Each path is a new rotation, seen through one point. The rows after it are directions, each followed by how far the rotation turns it, in degrees a step (0 if it stays put).
Each turn is a multiple of 5 degrees from 10 to 175, or 0.
Each row of a path follows its step; steps can be skipped.
Path 1:
step 0: [ 1.99 -0.93  3.04 -0.45 -1.02 -3.98  1.07  2.82 -1.08  0.86 -1.47  1.95
 -1.87  1.35 -2.12  3.58 -0.12 -0.59  1.78 -2.60  0.39 -0.43 -0.58 -1.56
 -2.20  2.25  0.40]
step 1: [ 1.50 -1.85 -1.42 -0.25 -0.25  0.05  1.67  0.12  2.83  0.63  0.64 -2.16
 -1.33  1.92 -0.72  3.89 -2.43  2.79  0.70 -0.14  2.28 -0.76  2.17 -2.11
 -2.58 -2.00 -2.56]
step 2: [ 1.39  3.20 -0.07  0.76  1.31  1.15 -0.23  2.45  2.28  0.54  2.43 -1.46
 -0.51  2.13  0.78  1.24 -3.95  3.84 -2.84 -0.27 -1.23  1.20 -1.59  1.09
 -0.54  1.57  1.41]
step 3: [ 0.05  1.00  4.66 -2.02 -1.51 -0.68  0.67  2.30 -0.59  2.27  1.37  0.41
  0.48 -0.65 -1.95  3.43 -1.73 -0.30  0.37 -1.96  0.82  0.52 -1.30 -1.80
  2.24  3.35  2.10]
step 4: [-0.70 -1.04  1.47  0.83  0.45 -1.06  0.20  1.07  2.85  0.25  0.36 -1.97
 -3.19  2.74 -1.37  4.60  0.00 -2.68  0.72 -0.54  3.54 -0.25 -0.17 -2.55
 -0.11 -2.11 -1.51]
step 5: [ 2.60 -0.40  0.25  2.09  0.96 -2.29 -1.21  1.27  1.80  1.89  3.20 -1.98
 -1.01  2.85  3.21  1.48 -1.47  1.86 -2.17 -1.02 -1.76 -1.50 -1.30 -0.07
 -3.29 -0.57 -0.41]
step 6: [ 2.00  0.53  2.84 -0.72 -1.46  0.36  1.62  0.45  2.32  1.39  1.28 -0.08
  1.61 -3.06  1.55  3.49 -3.64  1.17 -1.47  0.76 -0.48 -2.10  0.63 -0.89
  0.96  3.44  1.91]
step 7: [-0.46  3.22  1.12  1.91 -0.28 -0.58  0.97  3.33  1.51 -0.57 -1.02 -0.11
 -4.03  0.09 -2.42  4.57 -1.07 -2.05 -0.23  0.84  0.64 -0.78  0.39 -0.78
  3.11  0.42 -1.12]
step 8: [ 3.15  1.03  1.01 -0.38  0.12 -4.78  0.56  2.41 -0.47  2.53  1.99 -0.38
 -2.34  4.62 -0.57  0.79  0.43  0.06  0.37  0.05 -0.68 -1.21  0.92 -1.95
 -2.17 -1.12 -0.37]
step 9: [ 2.93 -1.36  1.34 -0.39  0.07 -0.17  3.07  0.03  2.85 -0.13 -0.50 -0.64
  1.60  0.76  0.72  3.07 -2.78  2.05 -0.95  0.81  1.72 -1.15  1.05 -0.39
 -4.70  2.12  1.83]
Directions:
[ 0.44  0.22 -0.07 -0.69  0.51  1.06 -0.32  0.04 -0.30 -1.00 -0.92 -0.92
 -0.82  0.43 -0.14  0.11 -0.31 -1.28 -1.14 -0.75 -0.96  0.01 -0.07  0.21
 -0.63  0.55 -0.38]  140
[-1.05  0.23  0.84 -0.72 -0.21  0.76  0.69  0.10  0.28  0.94  0.06  1.21
 -0.85 -0.27 -0.39  0.26 -0.48 -0.62  0.35  0.43 -1.12  0.37 -0.49  1.15
  0.66 -0.12  0.21]  95
[ 0.61 -0.84 -0.63 -0.08 -0.22 -0.33 -0.84 -0.84  0.94  0.13 -0.64  0.99
 -0.37 -0.84  1.09  0.38 -1.21  0.46  0.18 -0.77 -0.19  0.18 -0.10  0.54
 -0.71 -0.40 -0.68]  85
[ 0.17  0.31  0.55 -1.11  0.50  0.98  0.68 -0.88 -0.34 -0.12 -0.42  0.04
  0.36 -0.09  0.83  0.88 -0.30 -0.28 -0.14  0.92  1.74 -0.19  0.67 -0.01
  0.11 -0.74 -0.37]  135
[-0.41 -0.32  0.21  0.90  0.02  0.51 -0.11 -0.26  0.26 -0.09 -0.87 -0.69
  0.01  0.35 -0.84  0.69  0.09  0.36  1.04 -0.10 -0.57 -0.29  0.37 -0.43
  1.10 -0.64 -1.91]  115
[-1.01 -0.66  0.48 -1.09 -0.15 -1.07  0.27  0.64  0.07 -1.57  0.64 -0.04
 -0.47  0.28  0.16 -0.85 -0.69  0.26  0.04  0.16  0.36 -0.94 -0.29  0.31
  0.09 -0.03 -1.04]  100
[ 0.57 -0.11 -0.93  0.34  0.95  0.12  0.49  0.82  0.91 -1.20 -0.39  0.38
  0.54  0.19  0.16  0.62  0.22 -0.35  0.39  0.80  0.03  0.25 -1.82  0.20
  0.46 -0.43  0.34]  140
Path 2:
step 0: [ 2.32 -1.03 -1.49 -2.21  0.37  2.53  1.89 -1.15 -2.61  2.10 -0.02 -0.49
  1.51 -0.09  2.01  1.37 -0.73 -0.55 -0.25  0.55  2.04  1.34 -0.73 -0.73
  0.07  1.29 -0.53]
step 1: [ 1.52  2.36 -0.72  1.25 -0.40  0.97 -1.55  1.11 -1.06 -0.41  3.24 -0.04
  1.62 -0.37 -1.96 -0.37  1.33  0.18 -2.75 -0.63 -1.56 -0.83  1.45  1.39
 -0.79 -0.79 -1.82]
step 2: [-2.31  1.08  1.04  1.37  0.75  1.02  1.13  0.46 -1.82  1.43 -1.31  0.03
 -1.19  0.04  3.15 -0.22 -0.95 -2.38 -1.36  0.45 -0.24 -1.72  1.58  1.12
  1.30 -0.37  2.62]
step 3: [ 0.15  1.04  1.00 -1.37 -0.31  0.70  1.51  0.61 -0.78  2.43  0.54  0.34
  2.63 -0.65  0.20 -0.78  1.82 -1.36 -0.48 -0.43 -0.57  3.42 -2.51 -2.98
 -0.42 -0.06 -0.63]
step 4: [ 0.15  1.29 -2.66 -2.87  1.36  0.85 -0.34 -1.44 -0.88 -0.65  1.61  1.88
 -0.85  0.22 -1.08  0.99  1.56  0.04 -1.31 -0.75 -1.60  0.65  3.30  1.82
  0.23 -0.82  0.98]
step 5: [-1.19  1.29  2.01  0.97 -0.48 -0.20 -1.52 -0.78 -2.15  3.04  1.58 -3.01
  0.45  0.13  1.44  1.59 -2.44 -1.05  0.62 -0.02  0.67  0.63  0.71  1.06
  1.11 -1.54 -0.10]
step 6: [-1.31 -0.23  1.00  0.25  0.24  1.69 -1.42  0.41 -0.31  0.25  0.17  1.53
  2.01 -0.05  0.37  0.01  0.63  1.61 -4.03 -0.95 -1.61  1.84 -1.90 -1.17
 -0.83  1.94  2.30]
step 7: [-0.30  0.04 -2.62  0.12  0.87  2.52  3.76  0.93 -2.10  1.05  0.95  0.85
 -1.09  0.50 -0.27  1.14 -0.33  1.40  0.42  1.07  0.89  1.90  2.71  0.17
  0.13 -1.15 -0.28]
step 8: [-0.16  0.79  0.27  0.47 -0.41  0.33 -1.77  1.06 -2.01 -1.50  1.67 -2.33
  2.21 -0.62  2.52  2.02  1.63 -1.54 -0.26 -2.12 -1.21  0.02 -0.29  0.74
  1.14 -1.15 -2.18]
step 9: [ 1.07  1.38  0.56 -0.49  2.03  1.95 -0.94 -0.27 -1.87  1.46 -1.15  0.48
  0.66  0.26  0.69 -1.98  0.40 -0.03 -2.69 -0.51  2.61 -0.76  1.07  0.22
  0.62  2.31  3.06]
Directions:
[ 1.01  0.09  0.45 -0.46  0.24 -0.80  0.29  0.16 -0.08  0.07  0.54  0.69
  0.06  1.50  0.12 -0.90 -0.30  0.37 -0.74 -0.48  0.03  0.84  0.04 -0.21
  0.20  1.71 -0.64]  125
[ 0.67 -0.77 -0.30  0.39 -0.26 -0.98 -0.83  0.25  0.86  0.26  0.21  0.34
  1.62  0.03  0.62  0.12  0.24 -0.02 -0.89 -0.41  0.20  0.24  0.04 -0.90
 -0.27 -1.47 -0.29]  145
[ 0.34 -0.10 -0.88 -0.68  0.98  0.68  0.94 -0.47 -0.06  0.41 -0.49  0.86
  0.81 -0.91 -0.73 -0.15 -1.01  0.73  0.25 -0.34 -0.60 -0.09 -0.88 -1.13
 -0.19  0.07 -0.04]  110
[ 0.73 -0.44  0.69  0.22  0.06 -0.63  0.24  0.44 -0.80  0.94 -0.42  1.08
  0.11  0.08 -0.22  1.07  1.36  0.41  0.48  0.48  0.26 -0.04 -0.95  0.39
 -0.68  0.29  1.10]  110
[-0.15 -0.02 -0.40 -1.23  0.73 -0.25  0.39  0.22 -0.19 -0.86 -0.39 -0.12
  0.03  0.10  0.45  0.24  1.59 -0.23  1.30 -0.92  0.51  0.83  0.29 -0.59
  0.92 -0.35 -0.37]  85
